In the rows, zero is written as 128.
Rotation paths and how fast each direction turns (degrees per step)
Each turn is a multiple of 5 degrees from 10 to 175, or 0.
Path 1:
[111 138 133 139 133 125 132 121 122 131 142 122 126 132 130 133 142 128
 133 135 129 137 133 131 112 126 127]
[119 145 122 138 129 127 122 121 129 123 146 120 126 121 128 136 139 135
 127 133 137 136 127 131 125 124 136]
[122 138 128 133 122 124 132 120 139 136 142 118 126 124 130 136 140 138
 138 137 135 132 122 136 120 127 120]
[116 140 123 140 123 130 123 114 128 128 146 124 128 128 130 134 128 125
 144 135 125 133 125 128 118 131 126]
[120 140 129 139 128 127 130 114 132 133 146 124 125 121 120 145 134 127
 133 126 130 126 131 139 127 133 132]
[120 138 124 133 127 137 128 122 134 139 149 117 130 122 126 130 139 133
 138 119 127 137 129 131 127 132 119]
[116 137 136 137 128 133 132 117 130 134 148 119 132 127 129 131 124 131
 142 128 142 129 134 124 124 134 128]
[112 137 133 131 130 135 128 120 127 138 150 124 136 129 129 138 139 131
 128 126 127 124 129 129 118 128 136]
[108 140 124 131 130 125 135 126 127 135 143 122 125 128 124 133 141 137
 132 128 133 141 138 126 124 131 130]
[120 139 136 142 134 130 128 122 127 127 144 116 130 127 133 129 141 133
 131 134 141 136 129 131 117 123 127]
[115 142 121 131 121 127 124 121 134 130 147 122 131 126 132 138 135 139
 132 138 135 129 121 127 122 125 135]
[114 137 127 136 124 121 134 118 132 135 140 124 123 129 127 139 139 129
 139 138 125 134 128 136 115 129 122]
[120 143 123 145 129 131 120 115 127 123 147 121 124 121 126 134 133 125
 135 129 129 138 128 134 124 128 128]
[125 139 129 134 125 129 130 117 140 135 147 117 128 118 125 139 134 136
 136 126 137 127 126 137 129 132 126]
[116 136 127 133 124 136 128 118 131 139 149 120 133 128 131 130 131 129
 145 127 125 132 128 126 120 133 120]
[112 139 134 139 131 131 132 115 125 133 148 125 129 126 123 138 128 126
 134 125 133 128 138 128 124 135 136]
[116 138 130 131 133 135 129 125 130 138 148 118 133 124 126 134 146 135
 126 120 130 133 132 132 124 127 130]
[113 140 129 132 128 129 133 125 130 133 145 118 130 129 132 126 134 139
 138 132 142 139 134 121 122 130 127]
[114 137 136 138 129 129 128 119 126 130 145 123 133 131 134 136 137 131
 130 139 134 126 126 130 113 123 134]
[111 143 117 131 124 123 127 123 130 131 144 125 125 126 126 139 142 136
 129 134 126 137 128 131 122 127 134]
[122 139 130 142 129 123 131 119 131 129 141 117 121 124 128 132 140 131
 138 134 135 140 129 137 120 128 118]
Speeds:
[126 131 121 127 126 130 123 129 127 125 130 129 129 128 129 126 125 129
 129 127 126 131 127 123 130 128 131]  160
[127 128 124 122 125 127 130 131 132 133 128 128 128 127 127 130 132 132
 127 127 125 128 126 129 130 128 127]  125
[132 128 125 130 125 128 126 124 131 127 128 128 125 125 126 130 125 125
 132 128 125 127 125 132 130 130 124]  40
Path 2:
[118 133 124 125 121 125 132 135 132 133 126 120 123 124 127 138 136 119
 118 135 117 116 123 144 122 141 137]
[117 140 134 122 121 123 131 135 129 132 124 120 120 117 126 122 136 116
 113 138 128 123 118 135 120 139 130]
[122 136 122 123 120 127 135 130 129 128 124 117 127 121 131 140 132 119
 117 132 121 120 119 141 122 148 132]
[116 137 129 120 123 120 131 136 130 138 125 122 117 122 125 125 136 116
 117 138 120 119 122 139 121 136 130]
[123 140 125 123 119 125 135 130 127 126 124 116 127 116 130 130 132 116
 114 132 127 123 120 137 121 148 127]
[117 137 123 118 122 121 132 134 128 138 127 122 118 127 129 135 132 117
 120 135 115 117 121 143 122 139 130]
[124 141 128 122 120 120 133 134 128 129 125 118 123 115 126 121 132 113
 113 135 127 121 124 135 120 143 124]
[119 139 119 120 119 123 136 130 125 134 127 119 124 126 134 137 127 118
 120 131 120 119 119 140 124 145 128]
[125 141 129 119 123 118 131 138 129 135 128 121 119 120 124 123 132 111
 117 137 120 118 127 138 121 137 124]
[120 141 118 124 115 122 138 130 124 130 127 117 127 122 133 128 126 117
 117 131 128 120 121 135 125 147 125]
[125 142 126 116 122 121 130 136 127 139 129 122 119 126 129 134 127 111
 120 135 115 118 124 139 124 136 125]
[124 141 121 127 115 119 137 135 126 130 128 117 126 119 128 120 128 113
 117 133 127 117 128 134 125 143 123]
[122 144 123 116 118 124 132 133 124 137 130 121 123 128 135 137 122 113
 121 132 120 120 120 135 127 140 125]
[128 141 125 126 117 119 133 140 129 133 131 120 123 121 125 124 128 110
 118 135 121 114 134 136 126 137 124]
[118 146 123 122 113 124 136 134 123 134 130 119 126 126 136 130 121 114
 120 132 129 121 119 130 129 141 125]
[130 142 127 121 118 123 130 140 130 134 132 122 124 125 128 136 125 108
 121 134 116 115 132 137 127 136 125]
[118 143 124 129 110 122 136 138 126 134 130 119 125 125 132 122 124 113
 119 135 131 116 127 129 129 137 126]
[128 146 129 120 116 128 129 136 127 133 131 121 127 127 133 141 121 109
 121 133 121 119 124 133 129 138 126]
[121 140 125 132 112 122 133 143 129 135 132 121 124 125 127 125 127 112
 121 136 124 111 133 133 130 134 129]
[123 148 132 124 112 129 130 136 126 132 130 120 127 125 135 134 120 111
 119 135 130 122 120 128 130 138 126]
[126 139 126 130 113 126 131 141 132 134 132 121 126 127 128 138 126 111
 122 135 119 111 133 137 130 135 132]
Speeds:
[136 129 132 127 130 129 126 128 130 123 128 127 130 123 125 129 128 124
 126 128 127 129 131 128 127 129 126]  160
[128 126 129 129 129 125 127 132 130 131 129 130 125 128 124 124 131 127
 129 130 124 125 133 130 127 124 129]  145
Path 3:
[137 126 132 130 123 134 129 129 133 133 114 119 139 138 124 130 121 120
 144 126 122 126 132 146 132 128 129]
[127 122 133 134 131 139 131 124 126 128 118 130 143 139 125 135 118 129
 138 130 122 123 131 141 141 137 134]
[140 126 133 136 121 134 130 130 134 128 116 122 139 134 126 131 118 123
 144 134 125 125 129 145 131 133 124]
[128 124 131 129 129 138 131 123 128 134 115 124 139 142 125 134 120 125
 140 124 121 127 133 143 139 131 135]
[137 123 135 138 126 135 130 131 129 123 117 129 143 133 126 132 118 126
 141 136 124 120 130 143 135 137 128]
[133 126 131 130 125 137 131 124 134 138 115 120 137 141 125 133 120 124
 143 126 123 131 130 144 134 132 129]
[131 122 133 134 128 137 130 128 124 121 116 129 142 136 125 132 118 124
 137 131 120 120 134 143 139 134 135]
[136 126 133 136 124 134 130 128 135 136 117 123 142 137 125 133 120 127
 146 132 126 126 126 143 133 135 124]
[132 124 131 130 126 141 131 123 128 125 114 123 136 140 127 134 117 122
 136 127 120 127 137 143 139 132 136]
[135 124 135 136 128 132 129 133 129 130 117 130 146 135 122 131 122 127
 145 132 125 120 128 144 135 134 127]
[133 125 130 133 124 141 131 120 134 131 116 121 135 141 129 135 115 124
 139 131 123 131 132 142 135 136 129]
[134 124 134 132 128 133 129 133 125 126 114 127 144 136 122 130 122 122
 141 127 121 120 134 145 137 129 133]
[131 125 132 136 127 138 132 123 134 134 119 126 141 139 127 136 117 130
 142 133 126 128 126 141 136 140 127]
[137 125 132 131 123 137 130 128 129 124 113 121 137 137 125 130 118 118
 140 128 120 125 136 146 135 129 132]
[128 123 134 134 131 135 130 128 129 135 118 130 146 138 123 134 122 130
 143 129 125 123 127 143 139 136 131]
[138 125 132 135 121 140 131 125 133 124 115 121 135 136 129 133 114 122
 139 135 123 127 133 143 133 135 127]
[131 124 133 130 129 133 129 129 128 134 114 125 143 140 121 131 125 124
 143 123 122 124 132 145 138 129 133]
[133 123 133 138 126 140 132 124 131 125 118 128 140 136 128 135 114 129
 139 137 124 124 129 141 136 141 129]
[137 127 132 130 123 134 130 129 132 133 114 120 138 138 124 130 121 120
 144 126 123 126 132 146 133 128 129]
[127 122 133 134 131 139 131 124 126 128 118 130 143 139 126 135 119 129
 139 130 122 124 131 141 141 137 135]
[141 126 133 136 122 134 130 130 134 128 116 122 139 134 126 131 118 123
 144 134 125 125 129 145 131 133 124]
Speeds:
[130 128 128 132 127 128 128 128 131 128 130 129 129 126 129 129 126 131
 130 134 131 128 124 127 126 133 123]  140
[129 126 131 125 125 133 123 129 131 129 129 133 129 128 124 131 130 127
 127 128 126 128 133 127 125 130 126]  0
[124 128 127 126 130 128 128 125 130 137 129 128 129 132 127 130 130 132
 130 125 130 131 125 127 129 129 128]  160
Path 4:
[133 126 131 121 134 117 121 129 140 140 132 121 140 142 133 126 141 124
 131 131 121 129 115 142 132 123 120]
[133 129 136 119 131 118 130 132 146 137 128 129 140 127 126 118 141 122
 124 136 116 139 121 142 131 128 126]
[136 132 141 115 126 125 128 132 138 134 135 135 144 131 134 129 132 119
 133 121 113 138 121 140 132 123 125]
[136 134 148 118 130 131 125 140 135 132 138 123 139 126 123 125 136 128
 133 128 125 144 122 138 134 125 119]
[139 129 141 121 129 129 119 135 133 138 140 119 132 134 132 135 143 123
 131 125 126 131 124 141 136 127 112]
[137 122 142 125 130 126 119 132 142 144 132 126 132 124 121 124 144 124
 129 138 121 130 128 139 133 131 113]
[142 118 137 121 127 126 119 124 141 138 131 134 145 129 128 133 139 120
 136 130 117 126 119 135 130 125 120]
[135 127 140 118 132 131 122 128 143 133 136 130 147 130 118 126 137 132
 131 139 123 137 115 134 127 119 124]
[134 135 136 116 130 127 125 128 141 133 142 122 143 137 132 134 142 121
 122 130 124 131 116 136 133 118 126]
[127 138 147 121 129 121 126 135 143 142 137 121 136 129 125 120 138 121
 123 134 120 131 126 135 135 122 122]
[134 130 145 122 128 116 124 135 138 139 128 122 142 131 132 127 135 114
 137 123 120 127 119 135 138 127 120]
[134 125 141 122 133 120 121 138 137 137 128 125 139 133 123 119 134 131
 141 132 121 140 118 143 131 127 117]
[142 123 131 117 130 125 126 131 137 131 133 127 138 134 133 131 144 124
 129 128 121 140 117 147 132 130 118]
[136 129 141 118 127 132 126 131 142 138 140 135 135 125 125 125 140 126
 123 132 115 141 129 144 129 125 120]
[141 130 147 118 124 133 123 131 138 133 138 129 142 122 129 136 138 117
 131 125 120 131 124 131 135 125 120]
[133 129 148 123 131 132 115 134 137 140 139 121 139 131 120 128 136 130
 136 133 126 130 122 132 131 120 115]
[138 125 136 123 133 123 119 129 140 137 132 117 139 133 128 132 147 121
 129 135 129 124 115 135 135 126 116]
[131 125 135 123 131 119 121 126 147 145 131 130 139 133 124 121 139 124
 127 139 116 128 121 139 129 123 122]
[137 129 139 116 128 120 129 128 143 132 128 131 150 128 129 127 137 117
 130 129 117 134 114 134 132 124 129]
[130 137 144 116 131 126 125 135 137 134 140 127 144 136 127 123 131 129
 132 128 120 142 119 139 130 118 125]
[136 136 142 118 130 124 128 139 136 132 137 115 137 131 131 129 143 120
 126 125 127 138 120 139 138 128 119]
Speeds:
[126 133 134 129 127 130 128 131 126 129 131 123 126 127 128 129 127 126
 127 125 131 126 131 125 131 127 126]  65
[130 130 131 135 128 131 132 127 125 128 127 130 127 128 129 125 133 130
 129 127 126 125 124 130 129 125 130]  0
[124 129 129 129 129 129 125 128 128 133 131 131 126 131 126 124 124 133
 129 130 125 129 131 130 126 125 127]  175
[128 127 133 128 126 128 128 128 128 128 125 132 132 124 127 128 123 126
 134 126 125 127 128 124 128 128 130]  90
